Every row has a hidden score from 0 to 20. What is each row's score? 10 is about the middle.
{0.18, 1.10, -0.29, 1.75, -0.70, 0.89, -1.06, -1.62} -> 20
{1.23, -1.11, -0.65, -0.80, 0.35, -0.77, 0.56, 1.04} -> 10
{-0.09, -1.42, -0.73, -1.02, -0.59, -0.84, 1.48, 1.14} -> 3
{-1.00, -1.08, -0.55, -0.83, 1.02, -0.65, 1.45, 1.12} -> 1
{-0.15, -1.13, 1.21, -0.60, 0.87, 0.63, -0.40, 1.04} -> 10
{1.21, 1.29, -0.63, 0.04, -0.20, -0.48, -0.87, -1.04} -> 20
{-0.95, -1.34, -0.54, -0.56, -0.19, 0.50, 0.15, 0.68} -> 8
{1.00, 0.97, -0.74, -1.00, 0.47, -1.08, 1.97, 1.18} -> 3
{-0.35, -0.49, -0.59, -1.03, 1.06, 0.58, 1.65, 1.17} -> 2
{0.57, -0.49, -0.58, -0.48, 0.44, 1.43, -0.11, -0.15} -> 15
{-1.31, 0.18, 1.28, 1.83, -1.79, -1.14, 0.26, -1.52} -> 15
{1.04, -0.30, -0.67, -0.39, 0.51, 1.39, -0.24, -0.27} -> 17
{0.81, -0.96, -0.09, 0.96, 0.55, 1.45, 0.54, -1.02} -> 16
{-0.30, 0.73, -0.42, -0.93, 0.00, -1.34, -0.79, 0.59} -> 13
{-1.12, -0.74, 0.37, -0.93, -0.63, 1.34, -0.64, 1.14} -> 8
{0.51, 1.43, -0.73, -0.05, -1.68, 0.99, -0.97, -0.52} -> 19
{1.14, -0.60, 0.17, 0.14, 1.12, -0.61, -0.60, -0.52} -> 19
{0.38, 0.80, -0.44, 0.92, -1.69, -0.32, -0.93, -0.96} -> 20
{0.93, -0.05, -0.21, -0.85, 1.10, -1.32, 1.41, 1.04} -> 6
{1.26, -1.38, -0.10, -0.92, 0.99, 0.81, 0.89, 0.98} -> 9
{0.84, -1.17, 0.23, 1.67, 0.53, 1.07, 1.79, -1.19} -> 13
{0.79, -0.74, -0.11, -0.96, 0.07, 1.42, 0.47, 1.08} -> 9
{1.01, -1.53, 0.16, -0.57, 0.94, -0.49, -0.07, 0.69} -> 13
{1.34, -0.10, 0.10, 1.81, -1.85, 1.31, -0.87, -1.47} -> 20
{-1.52, 0.78, 0.06, -0.83, -0.57, 0.48, -0.81, 1.22} -> 8
{1.12, 1.32, -0.74, -0.98, -0.81, 1.45, 1.31, 0.76} -> 8
{1.21, -0.86, -0.15, 0.78, 0.25, 1.41, 0.32, -1.05} -> 18
{0.52, -0.58, -0.10, 0.32, -0.34, 0.92, 0.16, -0.63} -> 16
{1.28, 1.09, 0.87, 1.33, 0.23, 0.28, 1.87, -0.27} -> 10
{1.28, -1.54, -0.31, 1.94, 1.07, 0.59, 1.44, -1.65} -> 17
{1.34, 0.73, -0.71, -0.95, -1.14, 1.20, 1.04, 0.99} -> 8
{-1.50, -1.50, 0.37, -0.94, -1.89, 0.40, 0.55, 1.16} -> 3
{1.31, 0.73, -0.72, 0.19, 0.45, 0.13, -0.88, -0.83} -> 20
{1.06, 1.25, -0.37, 1.44, -0.86, -0.32, -0.89, -1.56} -> 20
{-1.55, 0.15, 0.12, -1.03, -0.73, 1.45, -0.82, 1.18} -> 8
{-0.37, -1.22, -0.15, -1.02, 0.85, -0.98, 0.99, 1.22} -> 4
{0.86, -1.32, -0.69, 0.46, 1.04, 1.38, 1.22, -0.49} -> 12
{-1.29, -0.28, -0.47, -0.99, -1.74, -1.09, -0.50, 1.12} -> 8
{-0.40, -0.46, -0.60, -1.00, -1.26, 0.92, -0.75, 1.16} -> 10
{1.26, -1.47, -0.71, 1.17, 0.64, -1.32, 0.20, -0.75} -> 18
{-1.04, 1.14, -0.68, -0.59, -0.76, -0.64, -0.66, -0.03} -> 13
{0.13, -0.93, -0.57, 1.76, 0.51, 0.61, -0.42, -1.56} -> 20
{1.08, -1.07, 0.02, -0.43, 1.05, -1.18, 0.84, 0.65} -> 10
{1.26, 1.10, -0.23, -0.51, -0.98, 0.16, 1.65, 1.09} -> 6
{-1.40, 1.21, -0.53, -0.27, -0.20, -1.33, -1.02, -0.53} -> 15
{-1.40, -1.04, -0.39, -0.95, 0.59, -0.65, 1.41, 1.08} -> 0
{-0.02, -0.44, -0.74, -0.68, -1.41, 0.74, -0.78, 0.50} -> 14
{1.03, 0.46, -0.63, -0.01, -0.14, 1.45, 0.65, 0.82} -> 10
{0.83, 1.10, 0.37, -0.34, 1.08, -1.25, 1.68, 0.39} -> 7
{0.64, -1.41, 0.63, -0.80, 1.06, -1.32, -0.11, 0.79} -> 12
{-1.35, 1.13, 1.75, -0.27, 0.69, 0.66, -1.03, 1.07} -> 10
{1.24, -1.21, -0.60, 1.92, -0.83, 0.13, -0.26, -1.52} -> 20
{1.35, 0.53, 0.46, 1.95, 0.10, 1.26, -0.04, -1.55} -> 20
{0.71, -0.90, 1.55, 1.92, -1.27, -1.00, 1.73, -1.33} -> 13
{-0.49, -1.42, -0.57, -0.55, 0.41, -0.97, 0.29, 0.65} -> 8
{0.66, 1.12, -0.74, 1.31, 0.04, -0.77, -0.77, -1.40} -> 20
{-1.48, -1.09, 0.19, -0.52, 1.02, -0.40, 0.53, 1.15} -> 3
{0.22, 1.11, 1.22, -0.88, 0.77, -1.34, -0.95, 0.80} -> 14
{-1.49, 0.94, -0.33, -0.90, -1.10, 1.37, -0.73, 0.83} -> 9
{0.67, -0.63, 0.98, 0.34, -1.78, -0.38, 1.44, 0.40} -> 8
{1.33, 0.21, -0.59, 0.42, -0.34, -0.21, -0.87, -0.86} -> 20
{-1.29, -1.43, 1.53, 0.80, -1.62, -0.07, 1.43, -0.52} -> 7
{0.90, 0.42, 1.89, -0.72, 1.04, -1.34, -0.98, 1.24} -> 14
{-0.55, -0.70, 0.16, -0.67, 0.93, 1.15, 0.55, 0.37} -> 8
{0.67, 0.07, 0.69, 1.32, 0.36, 0.79, 2.04, -0.53} -> 9
{-1.53, 0.74, -0.71, -0.88, -0.97, -1.36, -0.35, 0.51} -> 9
{-0.80, 0.26, -0.65, -0.68, -1.18, -1.03, 0.30, 0.58} -> 8
